128 stands for zero in the data rows.
Some points:
[182 104 167  69 171 191 131 123 158 122  67 119 127  90 169  63 135 171
 132 181 136  81 150 150  60 167 119  95 119 149 164 152]
[123 175 194 150 113 110 159  69 108 124 127 141  78 158  72 134 107  92
 116 143 204  82 158 156 182 132 101 107 101 174 247 115]
[103 148 129  82 171 133 170 116 128 138  82 218  32 100 125 134 100  82
 119 118 168 193 115  91  90 116  55 115 123 149 110 144]
[145 108 154  97  47  73 103 177  86 113 126 109  88  59  88 207  73 121
 158 172 139 167 123 143 113 100 147 159 118  85 102  63]
[ 25 129 135 138  77 127 105  55 114  47 154 120 181  66 174 125 192 172
 145 163  79 116 177 166 146 119  92 107  98 123 112 130]
[114 120 153 101 151 150  94 119  95 138  93 137  83 111 159 108 101 146
 194  80 155 109  85 113  95 139 160 173  91 122 126 133]
[ 87 104 166 188 175 144 155 178  93 101 170 156 184 107  87  44 182 221
 141 128 124 114 185 107  94  63 143 170 163 165 116  99]
[153 174  93  70 124 104  94  84 153  70 180 122  80 125 115 127 206 128
 188  88 152  89 163  48  95 138 184  83 230 153 132  59]
[165  46 206 111 123 134 180 196 150  35  92 162 103 125 121 167 136  70
 104 176  89 101 158 145 194 149  54 169 114  81 189 177]
[ 76 135 190 124  82 125 110 219 136 193  91 114 132  74  56 138  59 136
  99  68 133 133 161 214 158 147 141  95 169 131 180 126]
[169 172 114 104 126  83 142 144  92 137 115 155 128  87 133  81 131  73
 139  44  87  39  50 138 142 115 190 101  75 162 134 103]
[ 78 113  75 124 129 115  23 119 195 167  36 104  42  84  96 107 172 130
 135 196 142 198 103 151 197  95 141 210 158 115 136 101]
[159 208  87  88 127 136 127 183 236 139  80  72 155 126 152 142 181  95
 117 143 142  53 145 137 122 115 114  98 194 107 106 187]
[112 174 192 144 103  77 133  77 200 178 142 243 136  84  92 160 135 115
 107 147 164 145 190 167 139 131 193 133 109  82 116 171]
[ 65 157 130  53 112  82 146 146 139 110 147 204 147 174 117  89 171 157
 162  89 103 138  68 105 118 166 166 113 113  65 122 200]
[124 100  56 118 138 151 194 110 155 116 141 163 103 139  76 188 149 139
 106 120  57 141 134  79  42  78 103 127  96 145 180  78]
[125 117 128 117 134 162 117 147 124 118 107 127 111 167  55 189 156  78
 105 149 140 140 135 138 175 106 154 143 113  13 202  75]
[112 164 135 225 151  41 196  28 121 140 125 129  50 154 115 134 124 129
 158 154 148 219  86 111  63 140  80 131  88 103 197 161]
[145 200 159 187 129 122  97 115 150  91 193 127  96 165 157 120 108 177
 102  46  83 149 174 178 169 116 103 231 131 104 164 105]
[117  68  66 153  79 166 158 136 122 124 118 213  90 122 128 171  45 168
  76 144 108 105 108  83 233 129 125  70 186  73 171  92]
[166  86 136 191 135 170 129 153 165 116  54 123  75 108 195 173 165  98
 140  71 183  93 139 113 142 115 211 110 120 155 135 140]
[116  60 132 143 104  75  97 125  64 140 129 111 139 148  85  75 169 123
 129 124  82  77 192 170 156 177 118  93 139 120  47 113]
[161  96 163 108 142  87 112 100 169 167  84 167  90  85  95 144  72 177
 142 117 115 114 189  93 137  93  71 146 186 115 155 143]
[104 206 104 162  90 161 163 160 156 204 139  36 119 155 187 109  97 137
 160 157 103  86  89 130 135 178 129 132 116 146 132  88]
[111 129 162 105 129 145 107 118 148 103 143 162  55 198 202  28  89 132
 137 132 115  93  59  59  97  75 124 109 169 144 121 137]
[120 113 180 215 124  82 149 131  94 159 117  80 161 128 238 153 132 158
 155  84 143 118  61 165 113  97 161  76 175  92 115 106]
[115 118 136 155  89 190 141 135 105  68 181 180 105 137  66 126 147 118
  96  85  93 152 148 189  99 117 127  84 155 187 107  97]
[144 104  26 122 130 114 116 107  62 109 189 173 190 118 130 124  92 106
 255 110 166  99 139 172 140 165 121 163 153 124 172 144]
[ 81  61 103 162 110  96 169 143 117 165 115 119 191 150 151 103 180 106
 130 165  90 130 168 107 166 144  64 206 118 176 123 125]
[131 236  84 138 170 153 125 135  86  37 171  89  83  77 179 109  88  56
 108 122 128 106 160  86 140  86 197 149 189 122  88 154]
[124 120 129  65 119 145 134 194 140 131 153  97 115 150 168 153 170  92
 178 128  48 125  95 135 162 141  83 166 154 127  45 157]
[125 109 136 154 146  81  86 127 140 130 139 105 117 109 145 109  54 131
 167 127  36  84  89  91  81 112 171 110 110 179  86 170]
[144 205 115 102 128 158  55 154  96 107  87  42 157 153 134  53  61 136
 110  63 162 192 168 137 147  82  81  56 189 144 177 140]
[211 133 146 117 115 140 123 165 122 194 148  88 154 166 111  73 142 170
 129 190 174  56  75  71  87 143 121 113  58  56 128 112]
[157  69  51 131 203  54  78 103  95 142 143 106 145  73  66 188  97 108
 152  86 164 145 137 187 135 130 178  99 127 166 112 116]
[181  90 166 134 110 174 232 131 167 125 127  41 162  85 120 108 130 101
 230 104 150 159  43  94 183 201 152 121 125 171 100 134]
[ 57 133 153 134 179 142 101 154  98 111  95 147 156 197 109 148 109  94
 151 163  81 102 137 153  77  76 141  98  91 163  76 145]
[179  56  75  72 169  71 120 147 173  93 181 100 118  99  70  84 112 131
  91 192 206 174 116 146 107 117 130 121  97 131  64 201]
[100 117  84 154 100 183  95 205  70 134 130 168  18  51 163 117 157 117
 135 143 178  22 113  97 102 159 135  83  54  88 110 147]
[157 119  80  55  51 146  86  91  92  90 143 100 151  62 139  75  90 103
 128  71 135 162 142 190  93 113 103 162 116 103 148 147]
[107 138 127 124 183 108 188 163 184 149 161  92  79 110 111 177 163  97
 122 134  79 146 105 139  63 108  62  67 136 131 189 129]
[130 176  78 138  97 144 142 136 107 127  98 133 119 176 153  85  70 122
 181 206 124  75  77 140 146 127 158 184 169 193 133 136]
[183 233 130 183 141 128 145 155 107 103 108 169 213  10  42 159 111 175
  81 135  65 141 120  91 165 141  90 192  82 129 171 111]
[141 139 121 153 133 160 111  97  69 127 137 197 157 130 214 124 225 135
 107 172  39 254 160 145  86 138 159  47 130 160 164  89]
[ 95 113 115 146 144 133 149 110 103 154 110 177 192 134 193 103 192 126
 120 128 112  91 153  77 161  34  75 119 110 141  96 164]
[ 86 107 143 168 191 252 122 103 174 186 252 110 168  99 123 155 185  92
 118 167  75 145  80  93 114 116  41 130  50  68 140 148]
[ 68  92 100 104 144 121 146  96 152 157 149 117 139 200 133 170 107 153
  52  90  74  91 145  90 155 198 141 175  96 179 142 141]
[133 127 114 167 147 184 105 120 120 109  79  46  94 119 119 216  96 114
 131 137 151  80 171  99  77 224 142 127 122 130  83 167]
[162 114  97 177  49  87 109 109 114 139 138  78 147 131  92 127 149 129
 105  90 127 107 133  95 113 156 214 105 131 100 162 207]
[167 108 112 160 156 118  40 186 159  87 120 163 200 169 156 128  93 113
 147 102 199 183 128 139  77 155  83 119 141 114 151  71]
[180 101 140  60 114  54 107 136 127 144 138 129 131 118 133 165 102 117
  99 171 150 139 124 106 140  81 133 148 138 139 205 114]
[165 100 117 154 119 142 124 110 111  71 158 200 116 124 103 176 163 215
  53 120 113  94  43 185 137 154  91 149 157 158  37  88]
[159  64  76  81 121 119 130 166 153 197 123 102 194  97 116 126 108 118
 104 106 134 201 222  72 213 148 148 108  26 114  80 102]
[201 139 168 152 136 108 239 150 109 127 163 101  78 124 147 169 145 175
 147 198 118 194 216 170 131  55 127 172  96 111 131 128]
[153 154 165 113 208  84 204  79  93 138 100 108 130  55  65 170 165 135
  95 133 121 169 124 103 151 136 103 107 138 128 113 133]
[179 173 117  87  81 149 124  49 114 171  86 147 154 168 162 155 178 106
 145  79 181 115 172 122  77 167 172 189 155 152  82 112]
[160 138 142 152 105 167 146 106  95  94  81 151 124 155 139 187 127  91
  73 168 131 161 115 137 106  80 119 135 147 100 126 114]
[ 89 137 129 117 150 122 128  53 160 181 116  73 120 116 139  99  90  78
 152 193 184 137 107 166 164 121 128 118 136 194 172  77]
[ 79 127  93 197 181 153 145 152 160  96 140  80 147 181 150 138 135 196
  81  89 137 108 147 187 201 158 121 131 103  47 105  97]
[114  95 149 165 105 178 172  86 138 212  99 136 177  77 111 156  83 156
 108 159 186 155 125 182 108  98 132 123 161  85 150 168]
[122 108  88  96 131  80  99  66 105 101 107 177 158 126 110  85  82 115
 173 119 159 127 150 115  75 143  63  65 127  86 110  49]
[102 145 173 112  72 199  98 141  90 117  99 115 116 176 142 141 114 161
 181 124 178 114 150  93 156 129 164 106 147 150 105 188]
[125 123 141 111 159  73  88 197  75 150 121 137 161 174 118 120 174 201
  10  55 145 151 112 165 175 149 100 166 145 138 125 174]
[162 119  87 177 115 148 141 142 141 129 181 140 100 185  80  87 160 104
  97 106  56 146 125 185 140 173 139 165 163 111 109 110]
[ 96  84 152  72 178 111 108 131 105 147 181 139 158  55 119 165 106  61
  84 179 169 163 125 116 122 162 182 185 233 145 151  92]
[ 74 116 149  59  95  65 146 212 206 112 151 132 153 168 186 144  79 154
  73 106 139  97 149 138 118 159 118 129  55 105  91  79]
[110 136 141  85 147 100 140 108  87 114  87  46 174 147 141  43 176 147
 132 102 104 133 130 115  93 133 129 135  87 111 130 160]
[ 89 158 153  81 166 170 120 124 147 160 140 116 139 187 104 174 105 163
 171 113  67 142  73 151 138 120 149 102 158 145  86 152]
[148 156 180 180 120 182  35 106 140 111 191 152 127 176 163 134 144 124
 154 167 122 162 123  95 142 120  77  73  77 217 108 133]
[ 94 133 126 148  46 120 110 140 176  69 113 104 173 194  83 108 162 159
 117  69 184 143  59 111 148  76 212 160 127 167 126 160]
[152 158 173 107 147 134 178  40 156 180 106 151 103 243 205  19  84  62
 146 187 159 122 100  67  68 145 131 126 113 128  68 109]
There is one direction along which these points spread out most. Where along it does each point below lie, from 0 to 99? The average is 50, and the first point in the table lies past the average. One standard deviation of the points above along it is 16.
[182 104 167  69 171 191 131 123 158 122  67 119 127  90 169  63 135 171
 132 181 136  81 150 150  60 167 119  95 119 149 164 152] 65
[181  90 166 134 110 174 232 131 167 125 127  41 162  85 120 108 130 101
 230 104 150 159  43  94 183 201 152 121 125 171 100 134] 64
[201 139 168 152 136 108 239 150 109 127 163 101  78 124 147 169 145 175
 147 198 118 194 216 170 131  55 127 172  96 111 131 128] 29
[120 113 180 215 124  82 149 131  94 159 117  80 161 128 238 153 132 158
 155  84 143 118  61 165 113  97 161  76 175  92 115 106] 62
[ 86 107 143 168 191 252 122 103 174 186 252 110 168  99 123 155 185  92
 118 167  75 145  80  93 114 116  41 130  50  68 140 148] 42
[122 108  88  96 131  80  99  66 105 101 107 177 158 126 110  85  82 115
 173 119 159 127 150 115  75 143  63  65 127  86 110  49] 55
[124 100  56 118 138 151 194 110 155 116 141 163 103 139  76 188 149 139
 106 120  57 141 134  79  42  78 103 127  96 145 180  78] 36
[ 89 158 153  81 166 170 120 124 147 160 140 116 139 187 104 174 105 163
 171 113  67 142  73 151 138 120 149 102 158 145  86 152] 60
[ 94 133 126 148  46 120 110 140 176  69 113 104 173 194  83 108 162 159
 117  69 184 143  59 111 148  76 212 160 127 167 126 160] 60
[123 175 194 150 113 110 159  69 108 124 127 141  78 158  72 134 107  92
 116 143 204  82 158 156 182 132 101 107 101 174 247 115] 41
[ 87 104 166 188 175 144 155 178  93 101 170 156 184 107  87  44 182 221
 141 128 124 114 185 107  94  63 143 170 163 165 116  99] 45
[102 145 173 112  72 199  98 141  90 117  99 115 116 176 142 141 114 161
 181 124 178 114 150  93 156 129 164 106 147 150 105 188] 70
